Each row is where one point has got to under a steady rotation. How many ticks took it there?
The counts run from 0 to 1336.
[-10   0 -24  29  45   5 -37  30   1   2 -42 -10   1   5  41  33  -9  -1
 -38  15  21  -9 -27  54 -12  -2  29 -13  28  16  31 -17   8   8 -39 -16
  -9 -23   5 -26 -35 -22  31   8  14 -10   3 -15  27 -19 -10 -22  10  36
  27 -38 -14  -2   2   4  12 -11 -32  -9  15 -29 -42  22  16  36   2 -11
   6  -1  21 -20 -16  10  12   3   6 -21  -8  31 -38  -4   7 -22  -3] => 548
[-22 -11  16  22  49 -16 -19  32   1 -14 -46   1  22  15  32  33 -12  11
 -31  11  25   5 -24  34   6   4  31 -37  40  42  45   0  18  -3 -13  -9
  22 -26   4 -24  -8  -2  23  36  -8 -18  32  -6  16  -1  -8  -6  -7  36
  26   8  -8   0  16  -9  20 -13 -15 -15  23 -17 -21  -2   1  42 -18  -4
   4  -1  41   6 -13  -4  -9  10  -9  29  14  40 -11   6  25 -20  16] => 576
[-28  -4  -8  41  48  15 -26  15 -16  -5 -30 -19 -15   9  36  21   2  -5
 -35  10   8 -12 -22  75 -15 -11  28 -16  24   4  34 -38  10  -2 -26  -4
 -17 -17  11 -28 -35 -34  37   9  -8 -22   1  -4  26 -11 -18 -14   5  26
  12 -23 -37   4  -3  -4  12  -4 -15 -19  19 -38 -26  12  -5  18  15 -14
   4 -19  28  17  20   5   3  -2   1  -6   3  34 -32  10  -2 -20  27] => 1285
[ 19 -12   1  47  48  21 -18  30   8 -20 -16 -34 -16  27  26  11 -34  26
 -20  -5  15 -38 -29  35  -5 -10  13  -1  21  24  17 -18 -17  15 -39 -42
 -20 -36 -12 -21 -28 -10   7 -10 -18  -7  10 -10  51 -25   0  -8 -11  33
   0 -14 -28 -13  19  -3  20 -22 -11 -15  17   3 -27  50   6  -5 -10   5
  12   3  34   0 -21  15   8 -34   0  -4  -1   9 -24  -1 -15 -42  35] => 377
[-22 -23   4   2  40  28 -37  43  17   8   6 -21 -11  46  19   3 -10  22
 -25   0  39   7 -28  37  -2 -15  40  -8  14  29  41 -11   5  11 -27  -7
  15  -5   6 -14 -33 -22   9 -15  -7 -24  15 -15  18  -5  -3   3   3  28
  22 -10 -34   8  -3 -15  59 -19  20 -22  26 -10 -18   0   7   1 -32 -25
   2 -23  19   3  18   0  -1 -13  -4   6   6  34 -36 -13   1 -30  22] => 46
[-25 -17  -3  10  54   3 -52  21  11 -13   7 -44  17  18  64  16 -45  13
 -34  -2  25 -40 -37  30  -6   5   6  -1  10  33  27   8 -18  14 -20 -11
   0   5 -28 -14 -15 -10   5   4  -6 -15  16   5  39 -21 -29   3  -7  42
  17 -10 -14 -11  10  24  29   9 -35   6  14 -10 -19  14 -12  -5 -15  -5
  11  -9  29  -1   6  -3 -18  -6   9 -12   0  32 -25  -5 -12 -30   2] => 631
[-11  -6  12  44  59  32 -33  13  10  -1 -31  15  12  32  17  17 -22  20
 -15  12  42   9  -8  33   9  -5   7  -8  29  51  57  10  18  24 -35 -14
  -6 -15   3 -13 -20 -24  16  20  -1 -11   2 -15  35   5 -18  17 -12  28
  29 -14 -32  -9  11  -6  30 -28 -14   1  18 -26   5  21   9  16 -18  -5
   2  10  27  -8 -15   6  -3 -15 -19  20  -2  48 -33 -23  -5 -15   9] => 1317
[-17 -12 -26  25  49  16 -31  25   6 -15  -5 -27  10  13  36  -2 -33  43
 -20   3  20  -5 -12  46 -17  -4   9   7  14  32  31  23 -13  14 -27 -36
 -17 -31  -5 -26 -36 -13  24   6 -11 -18   3 -14  27  -2 -36  -5  -2  26
  18 -29 -24  -5   2   0  19 -25 -41  12  29 -10 -15  30  12   5  -1  -7
  17 -12  40 -15 -26  12   0 -13  -7 -11   2  28 -21 -33 -19  -9  20] => 699
[-11 -28   6  22  41  11 -26  24  -2 -18   0  11  28  14  25  -1 -31  30
 -22  -4  28 -23 -32  37  16 -18  -2   3  26  64  32  27  11  11 -45 -17
  -2 -11  -3   2 -20 -13  21  27  -9 -14  21 -14  42  -9  -2  10 -10  34
  35  -5 -25  -5  17  -2  44 -15  -8  -5   8 -16  -7  -9  12   0 -20 -11
  16   4  50 -15 -15   3   3 -11  -7  28   5  26 -10 -18  -3 -23  27] => 950
[-18 -12   6  23  65  -6  -8  49  -8 -27 -10 -27  -5  17  31  26 -22  23
 -28  15  23   6 -38   7   5   1  17 -28  32  14  40  20 -11  -1 -21  -4
   3 -26 -33 -22 -26   2  21   8 -16 -11   5  18  19  -4  -8 -19 -17  59
  24  12 -33   2   4 -18  38 -15 -19 -23  22  -5 -17  13  -7  20 -10  -2
   1 -16  47  19  -1  13 -16  -5  14  31  41  46 -19   4  10 -10  -6] => 274
[ 16 -11   6  24  59  16 -34  34  21  -3 -22  10   9  16  22   7 -30  10
 -15   1  35 -10 -22  24   0 -11  11   2  29  55  35   2  26  28 -46 -16
  -1 -32  13  -7 -31 -23   3  23  -3  -9  10 -14  46 -11  12   5  -6  30
  14 -25  -8 -11  13  -1  35 -39 -14   6  16  -8 -22  16  20  26 -23   3
   2   9  29 -19 -17   4   3 -19   6   9  -1  32 -37 -27   3 -23  20] => 1171
[ -1 -13  -8  29  49  25 -43  33  20   3 -14 -36   1  30  52  18 -20   6
 -29   4  22 -30 -43  17 -17 -16  24  -3  18  42  33 -16  -7  27 -24 -24
   5  -3 -13 -18 -23 -13  -6 -18   3  -7  25  -9  23 -30 -12 -11  14  42
  19 -24  -9 -17  15  17  27  -3 -16  -8  15 -14 -27  30  -3   8 -19  -3
   4   7   4  -9  -6   6   2 -10   8 -22  -3  36 -21 -13  -5 -35   4] => 1074
[ 15 -36   7  32  49  14 -28  22  17 -20  -7   0   2  30  29   0 -35  -1
 -17 -12  38 -30 -33  51  25  -1  18  -4  22  54  12  -8  21   7 -32  -1
  -6 -13   7 -16 -17 -31   4  14  -5  17   5 -15  61 -26  18  11 -12  25
  14  -5 -15  -5   7   4  35 -21 -11  -4  -6  -1 -30   8   8  11  10   7
  -6  -8  21  -6  -4   0  -5  -7   3  24   5  27 -46  -5   7 -41  32] => 289
[  4   1   3  50  40  21 -22   8  -4 -14 -41   9   5  21  38  11   2  -1
 -26  -5   5 -34 -26  53  -2  -9  25 -19  20  54  34 -27  12  -7 -23 -12
   5 -15  10 -23 -12 -22  13  30 -10   4  22 -18  29 -24  18  -4   7  18
  12  -9 -24 -19  28   6  14 -13 -13 -27  -4 -33 -19  25 -15  31  28   9
  -6  13  40   6  -5   3   4   4 -11  18   6  39 -10  -1   6 -30  43] => 1199
[-19 -22  12  11  47  29 -45  31   4 -21   0 -17 -17  34  17   3 -20  12
 -29   1  40 -17 -36  31   0 -25  40 -14  16  50  27 -20  18  33 -44 -13
 -17  -9  17 -14  -7 -33  16  -6  -9  -5  14 -13  28 -16   3   6   1  38
   7   3 -12   1  -5  -7  43 -30   5   0   4   0 -26 -13  12  13 -10  -5
   8 -10   1  -7  12  10  -9   0 -13   8   0  33 -11 -16  14 -35  41] => 957
[ 11   0 -15  15  44  22 -34  28  11   8 -20   2  14   9  43   4  -4   1
 -23  -1  15 -10 -31  30 -16 -28  12   2  27  58  37  11  19   6 -39  -7
   8 -16   5  -1 -49 -24  -3  23   5 -22  11 -21  32 -12   1 -11  13  32
  30 -32  -9 -19  15   6  35 -26 -15  -6  23 -31 -23  10   8  23 -14 -13
  -1   2  36 -25 -21  -1  19  -3  10 -12   3  40 -35 -25  -4 -12  23] => 35
[-14 -22   0  16  50  -4 -38  -7  -5 -25 -36  -3  -2  16  50  14 -11   1
 -41  -1   7 -39 -35  36   1 -13  23 -30   9  40  25  -5   7 -18 -28 -15
  17 -21  -2 -33  -7 -34  13  35  -1   0  13 -13  28 -11   8  -3  18  24
   4  -8  -4 -19   3   3  28 -25 -29 -23  11 -23 -33   8 -12  38  39   6
  -3 -13  43   4  -6  -7  -7  10   0  15  10  38 -12   8   8 -23  44] => 1275
[-22 -13   3   4  39   4 -32  54 -16 -23   6 -29 -12  25  21   9 -35  23
 -32 -10  26 -17 -30  57   6   4  43 -22  11  18  23 -25  -1  12 -39  -7
 -19 -17  10 -28 -20  -7  17  13 -31 -14  21  -3  27  -8   3  -9 -10  32
  -3  -3 -35  24  12  -7  31  -6   1 -14  12   1 -15  -5   2  20   0  -1
   1 -35  39  27  29  20 -30  -3   4  13  11  22 -22  -3  19 -19  43] => 1108
[ -8 -21   8  37  54  16  -3  48  11 -16   1 -13  16  24  35  15 -12   6
 -27  -1  13   2 -29  50  20  19  12 -10  42  25  21  18  10   4   5   6
  -3 -19  -6 -10 -34   5  29   7 -16  -1  14  -3  32 -21  -9  -2 -34  39
  45  29 -34   5  16   4  22  -6  -6 -19  22 -23  -8   7   5  -2 -10 -11
   8 -15  51   2 -12  -1   2  -7 -14  25  13  35 -36   1  -5 -24  -2] => 941
[ -3   2 -18  36  40  17 -27  22   8   9 -30  -4   7  12  32  22 -18   5
 -21  11  26 -12 -23  48  -9 -12  17   4  26  39  30  -5   4  11 -54 -22
 -11 -19   3 -21 -42 -16  13   6   5 -20   2 -14  30 -13  -6 -17  14  30
  33 -43 -20  -5   9   2  17 -15 -13  -8  24 -24 -30  33   9   9  -5 -12
   8  10  31 -19 -21  16  23 -21   1 -15 -10  28 -35 -19  -7 -29   6] => 550
[ -1 -24  -2  25  55  -1 -21  55   3 -17 -19   7   7   3  37  21  -9   5
 -36  12   7   2 -27  46   9   4  19 -20  46  24  33   9  27  11 -12  -8
  -8 -34   3   0 -26   6  34  27  -2  -3  26 -13  24 -21  -7  -9 -36  45
  37  13 -15   1  17   3  15 -10 -23  -5  17 -28 -15  -3  15  37 -17  -6
   3 -19  46 -13  -9   7  -6  23  -2  12   9  32 -25   5  15 -10   6] => 944
[  3 -13   7  17  50  16 -16  34  -4 -13 -29 -16 -40  21  12  16   1  23
 -27   3  19 -11 -33  19  -8 -28  36 -20  11   8  37 -23  -3   3 -46 -25
  -4 -40   2 -14 -35 -23  14  -2  -8 -22   4 -13  23 -15  18 -12   2  38
   3  -8 -33 -12  -1 -26  54 -42   9 -30  33  -2 -23  19  14  24 -11  -7
   3 -19  35   4  -1   6   6 -23  -3  14  15  12 -19  11   2 -24  35] => 743
[ -9  -2 -11  22  48  17 -36  24  -1   3 -18 -19  14  13  50  22 -31 -18
 -26  12  27 -22 -33  29 -20 -24  15   7  26  61  31  -2  11  15 -43  14
   5   7  -1 -13 -34 -37   4  20  -3 -21   5   5  33  -8  -1 -17  18  34
  24 -24  -6   0  14  -4  27 -12 -16   0   3 -22 -26   6  -6  16 -10  -8
   2  10  26   3  -5   0  -3  -7  16 -13   2  49 -29 -26   0 -30  23] => 112
[-34 -11 -19  21  45  11 -31  21  -4 -21 -14 -24 -12  13  32  10 -13  33
 -33  -1  17  -4 -18  73 -16   7  33 -20  11   4  19  -4  -4   6 -20 -26
 -26 -29   0 -28 -24 -30  49   4  -6 -12   6 -11  18  -2 -37  -5 -10  25
   8 -13 -31   9 -13   5   8 -20 -40   0  33 -23 -25   9   5  11  16 -11
  17 -36  22  -9   4  11 -10   2 -19   0   6  35 -29  -6  -9 -12  22] => 1137
[-25 -12  -4  31  45  31 -38  21  22 -14   5 -47  13  38  53   5 -20  35
 -31  -3  12 -15 -34  33 -10   7  24  -9  11  38  37   8 -15  18   6 -39
  12  -9 -13 -23  -9  -8  12  -8 -10 -17  33 -14  15 -20 -39  10  -2  29
  17  -1 -19 -14   9  14  19  -5 -26  -4  27 -14 -12  30  -6 -10 -19  -2
  18 -10  18  -8 -14   1  -3  -6 -18 -11  -4  38  -5 -18 -17 -31  21] => 1222
[  4 -20  -6  40  65   1 -16  57  12 -18  -6 -37  -7  17  45  17 -23   8
 -23   6  23   8 -38  31   7  28  32 -14  42  15  14   4  13   0   0   8
  11 -38 -22 -10 -42 -10  23  15  -9   4  11  -3  21 -10  -5 -25 -30  38
  19   4  -8   5  10 -15  23 -13 -16 -10  13  -7 -40  14  -2  25  -6   1
  -3 -29  31   6 -15  -2  -7   2  20  23  34  37 -35  -4   7 -16   4] => 643
[-10  -9   3  35  47  18 -30  21  -2 -35  -6 -43   4  23  51   7 -23  23
 -43 -11  -7 -38 -33  44 -18  -5  28 -25  12  27  27 -14 -19  10  -1 -31
 -17 -20  -3 -28 -10   2  13  10 -25 -11  32  -6  28 -22 -14  -1 -12  28
 -10   9 -25 -17  23  21  -1   0 -32 -11  19 -17  -2  29 -18  11   5  14
   4 -11  43  15   4   5 -20  -1 -10  -1   4  28  -2   5  -2 -22  46] => 234
[ -9 -35  14  13  60  12 -37  35   3 -34  22 -19   7  16  32  -6 -45  10
 -33 -18  17 -34 -25  45  10  -5  12  -6  23  37  24  -5  18  20 -17  -4
 -16 -13   8  -6 -12 -20  15  22 -17  -8  24  -2  55 -14  -6  17 -31  31
   7  15 -24  -8  18  10  31 -12 -17   5   3  -9  -2 -10   0   2  -9  -1
   3 -25  44   5   9  -1 -21   5  -1   8   2  25 -27   1   5 -25  43] => 1029
[  9 -14   1  35  56  22 -24  22   2 -24 -31 -22 -28  23  26  22 -13  13
 -39   7  14 -35 -38  -4 -11 -30  25 -21   9  21  37 -22 -16  17 -41 -30
 -11 -25 -14 -32 -15  -6   2 -12  -7  -7   6  -6  36 -23   8 -12  14  57
   8 -15 -19 -21   6  -2  27 -27  -9 -23  19  -3 -28  44   3  21   1  15
   1   8  29   2 -13  15   0 -10   3  -3   3  23  -9   8   6 -31  15] => 452
[ -6 -10  16   8  51 -11 -13  34  14 -14 -30   7  28  12  34   8 -20  29
 -15 -12  22 -16 -35  42  17  10  11 -19  31  40  33  25  15  -5 -17 -20
  10 -34   1  -3 -22  -4  20  47  -8 -16  31 -10  32 -10  -6   0 -30  32
  13  11 -24  -9  20   9  26 -16 -22 -11  41 -20 -12  -5   0  22 -24   4
  12  -6  59 -12 -10  -1  -9 -10  -8  31  26  22 -34   0  -2 -13  14] => 651
[ 10  -8  -4  37  58  31 -25  41  26  10 -10 -20 -16  33  49  11  -2   3
 -12  -7  32   3 -44  26   6  13  29  -6  29  33  20  -1  12   4   0   6
  21  -9 -15 -11 -40 -31   5   1   6  18  13 -21  14 -14  11  -8  -3  31
  10 -16 -16  -7   5  -4  42 -21  -9 -19   4 -17 -34  19  -7  20  -3  -7
 -10 -22  11  -2  -5 -12   3  -1  18  11  26  58 -42 -18   2 -19   7] => 1083
[ -9 -26   7  32  53   5 -12  47  11 -24   3 -10  21  21  37  15 -13   9
 -30   5  10   4 -27  54  19  26  14 -14  45  21  23  16  22   4   6   4
  -2 -28  -7  -7 -29   9  34  18  -9   2  20  -7  35 -20 -18  -2 -40  39
  40  29 -28   4  15   6  13   1 -17 -13  22 -21 -12  -2   8  11 -12  -2
   6 -20  50  -4 -11   4  -6   7  -8  20  10  29 -37   3   1 -17   1] => 942
[-18 -12 -18  -1  50  20 -43  50  -2 -19  17 -46  12  14  53   4 -34  -3
 -44  -3   4 -12 -29  40 -21 -16  28  -8  18  44  31  -1   5  25 -23   1
  -8  -7   2 -17 -33 -11   6  10 -22 -22  19   0  25  -2 -19  -7   4  42
  12  -4 -11   3  17  11  15  -6 -27   5  12 -16  -6   2 -11  23  -4  -3
  -1 -22  40  11  12  11 -28  15  12 -28   0  47 -11 -22   8 -12  35] => 410
[ 12  -9  11  55  49  16 -33  23   0 -11 -26 -17 -29  17  17  24 -25  15
 -22   7  23 -32 -22  35  -2 -16  23  -7  21  14  33 -43  -3  13 -41 -27
 -21 -35  -4 -22 -23 -26  19   0   0  -7   2 -10  39 -25   4 -11  -5  26
   7 -29 -27 -16  11 -12  29 -21   0 -18   7  -5 -35  42  10  15  -5   3
   2   1  22   4  -7  10  14 -30   9   1   0  10 -23   9  -8 -35  26] => 375
[ -2 -20 -13  28  46  10 -14  67  -7 -14   5 -20 -21  17  28  21 -16  11
 -36  24  12  10 -40   9   2  -6  35 -18  35  22  31   5   6   9 -21   6
  -1 -28 -21  -4 -35   3  24   1  -1  -1  12  -9  10 -12   5 -28 -11  56
  38   8 -18   3  12 -24  45 -20   0 -23   2 -10 -23   1   7  32 -11 -10
   1 -24  38  -2  -9  10   2   5  14  11  30  39  -5  -6  10 -11   8] => 421
[-31 -23  -8  18  55  18 -16  -1  -3 -42 -15 -16  -3  15  46   4  -9  15
 -36 -13  10 -25 -31  64  -6  -1  13 -21   7  22  11  12  -4  -8 -21   1
 -26 -13  -3 -31 -19 -34  34  10  -4  -3  -7   0  34 -13 -17   3   3  40
  13  11 -35   2 -15  24   5 -21 -39  -9  28 -27 -21   5  -5  -1  38   0
   6 -20  33   0   8  12 -19   0 -16  20  14  39 -32  -1  -6  -9  16] => 1059
[-10  11  -9  32  57  26 -31   9  14  -4 -44  10   9  11  42  23   6  17
 -26  13  21   1 -25  33 -15 -15  14 -11  23  32  52  13  15   4 -23 -12
  -5 -22   2 -14 -29 -27  19  19  11  -8   3 -16  22  -4 -19  -1   6  38
  28 -23 -21 -23   4   6  13 -24 -41  -4  28 -36 -15  24   7  30  -6  -6
  -6   2  23 -14 -12   0   0  -2  -5  -5   6  54 -34 -15  -9  -5   0] => 180
[ -8 -14  -1  10  37 -15 -25  46   9 -25 -33   1  30  30  33  16 -35  32
 -19 -13  29 -24 -35  35  17  19  23 -21  17  47  25  15  -2   7 -43 -21
   6 -13  -7 -22 -11  19   8  24 -14  -5  36 -15  31 -20  13 -12  -9  44
  20   1 -18   8  24  11  20   0 -10 -14  12  -3 -26   3   8  31 -15   8
   5   5  49  -3 -11  21 -18  -4 -10  33  14  17 -21 -11  14 -24   8] => 282
